Look-ups in named tables: a row name and a column name give one cell, copied from the table.

sez.csv
,ludo,lema
dozake,0.20,0.11
lolamu,0.12,0.21
teliv,0.91,0.13

ludo of lolamu = 0.12
ludo of dozake = 0.20
lema of teliv = 0.13
lema of lolamu = 0.21
lema of dozake = 0.11
ludo of teliv = 0.91
Row with the largest lema: lolamu

dad:
         pok  posufev  piv  linu  paf  tetib  pom  lek  kivadi  moz
nom      139      199   83    84   70    134  125  163     203  184
nepi     142      114  123   118  142    105  148  125     115   96
lanogep   94       70  180   163  170    152   97   84      50   94
tova     165      179   64    96   79     92  164  175     211  162
dal       92      229  116    69   46    211   52  144     189  232
bagovon  127      182   98   101   86    137  120  148     186  170
mubeto   202      114   66   119  137     26  225  169     165   80
giviz     44      136  196   136  126    230   24   73      80  162
zitoted   49      146  186   133  119    225   29   81      94  168

What is the paf of tova in dad?
79
What is the piv of mubeto in dad?
66
What is the tetib of zitoted in dad?
225
What is the kivadi of bagovon in dad?
186
What is the paf of zitoted in dad?
119
What is the kivadi of lanogep in dad?
50
What is the moz of zitoted in dad?
168
What is the moz of nom in dad?
184
What is the tetib of nepi in dad?
105
What is the pom of dal in dad?
52
Row with the largest posufev: dal

vefavov.csv
,naf,ruluge,niledab
mebo,89,136,224
mevama,79,139,56
met,208,145,212
zota,221,141,122
sanef,192,145,118
lok,165,142,42

niledab of met: 212
niledab of lok: 42
naf of zota: 221
naf of mebo: 89
naf of met: 208
ruluge of mevama: 139
ruluge of zota: 141
niledab of zota: 122
Which row has the largest naf? zota

gepero
|  | gegul | ziz | pegotaz | bek | kuvufet | puroked | tif | rizevif | zem | sak |
|---|---|---|---|---|---|---|---|---|---|---|
| bep | 56150 | 52367 | 63321 | 45760 | 51461 | 65451 | 38256 | 44594 | 43893 | 61596 |
| pom | 89186 | 59881 | 40501 | 17610 | 40134 | 84463 | 27734 | 29417 | 31734 | 76327 |
| ribazi | 89067 | 60906 | 39612 | 19573 | 40340 | 85172 | 28188 | 31131 | 30798 | 76385 |
| bef | 87996 | 60986 | 39870 | 18056 | 40970 | 87893 | 27407 | 28159 | 32462 | 76989 |

gegul of ribazi = 89067
pegotaz of pom = 40501
puroked of pom = 84463
ziz of bep = 52367
pegotaz of bef = 39870
tif of bef = 27407
sak of ribazi = 76385
ziz of bef = 60986
bek of bep = 45760
bek of ribazi = 19573
zem of ribazi = 30798
puroked of bef = 87893
zem of bep = 43893
tif of pom = 27734
pegotaz of bep = 63321
gegul of bep = 56150
sak of pom = 76327
kuvufet of bef = 40970
bek of pom = 17610
rizevif of bep = 44594
Row with the largest pegotaz: bep

Table regugel
           vem  rotesi
rida     -3.19    6.92
tinet    -3.72   -2.26
tomozok  -2.34    4.36
kop      -1.68   -3.11
rivamig  -0.92    3.49
minoba   -4.61   -2.13
bokuzu    0.80    2.14
lev      -6.38   -6.90
lalus    -2.08   -1.16
vagokef  -1.09   -0.40
zoga     -0.92    3.05
lel       0.15    2.20
moz      -3.96    0.22

What is the rotesi of kop in regugel? -3.11
What is the vem of lel in regugel? 0.15
What is the rotesi of lel in regugel? 2.20
What is the rotesi of vagokef in regugel? -0.40
What is the vem of zoga in regugel? -0.92
What is the vem of tinet in regugel? -3.72
What is the rotesi of minoba in regugel? -2.13
What is the rotesi of tomozok in regugel? 4.36
What is the vem of rida in regugel? -3.19
What is the rotesi of rida in regugel? 6.92
What is the vem of bokuzu in regugel? 0.80
What is the rotesi of rivamig in regugel? 3.49
What is the vem of minoba in regugel? -4.61
What is the rotesi of zoga in regugel? 3.05
What is the vem of kop in regugel? -1.68
What is the vem of vagokef in regugel? -1.09
What is the vem of lalus in regugel? -2.08
What is the vem of tomozok in regugel? -2.34
What is the vem of lev in regugel? -6.38
What is the rotesi of moz in regugel? 0.22

Table sepa
|  | zubin | tovi | nibabi | sugug |
|---|---|---|---|---|
| sokoze | 50 | 112 | 38 | 38 |
| nin | 43 | 129 | 34 | 39 |
| seva | 68 | 170 | 36 | 61 |
| luk | 61 | 133 | 37 | 52 |
| topo | 53 | 166 | 35 | 43 |
| reta | 40 | 75 | 32 | 50 |
| fur | 59 | 209 | 33 | 51 |
| faduke | 41 | 73 | 32 | 52 |
| zodunod | 57 | 153 | 37 | 45 |
| teripu | 47 | 39 | 39 | 44 |
| zogimo | 59 | 204 | 29 | 66 |
| nidin | 61 | 204 | 34 | 50 |

tovi of seva = 170
zubin of reta = 40
tovi of nidin = 204
tovi of zogimo = 204
sugug of seva = 61
sugug of zodunod = 45
tovi of nin = 129
tovi of fur = 209
zubin of seva = 68
zubin of zodunod = 57
nibabi of teripu = 39

suv =
          gomom     lel    bito    foze     num  zekemig     zan     rez  dovagu     zuv
gibig    -35079  -25732   -9311  -12133    5198   -41434  -18224    8335  -77929  -27772
gire      11361  -59064   -6315   -9802  -16668     4451  -12371  -43380  -15888  -32341
bubi     -94682    2777  -19103  -10315  -15766    27023  -29882  -33907    3542  -24920
nes       -6228  -18438  -12224   -2949  -21232   -24926  -55847   37961  -78940  -21361
mibar     28281  -32506  -20102  -11837   -2478   -69612  -37563  -46260  -52075   -7240
sivinib  -74382   -2198  -14870  -12806  -29060    19027  -11442  -48136   59788    4531
fovu      39148  -26759  -12016   48019    8347   -29199  -27764  -27827  -22443   -9353
zin       34267  -64403  -18815   11072   -8771    -1848  -11422   23110   -1832   27826
siv      -60656  -41792  -30006  -14159  -29273    28788   -6519  -23436   41642  -46502
luse      19035  -53869  -23644  -60962    -354   -23956  -26801  -32103  -34055  -31612

gire, num => -16668
mibar, num => -2478
mibar, dovagu => -52075
nes, zan => -55847
zin, zuv => 27826
siv, zuv => -46502
sivinib, num => -29060
gibig, zuv => -27772
bubi, num => -15766
gire, zekemig => 4451

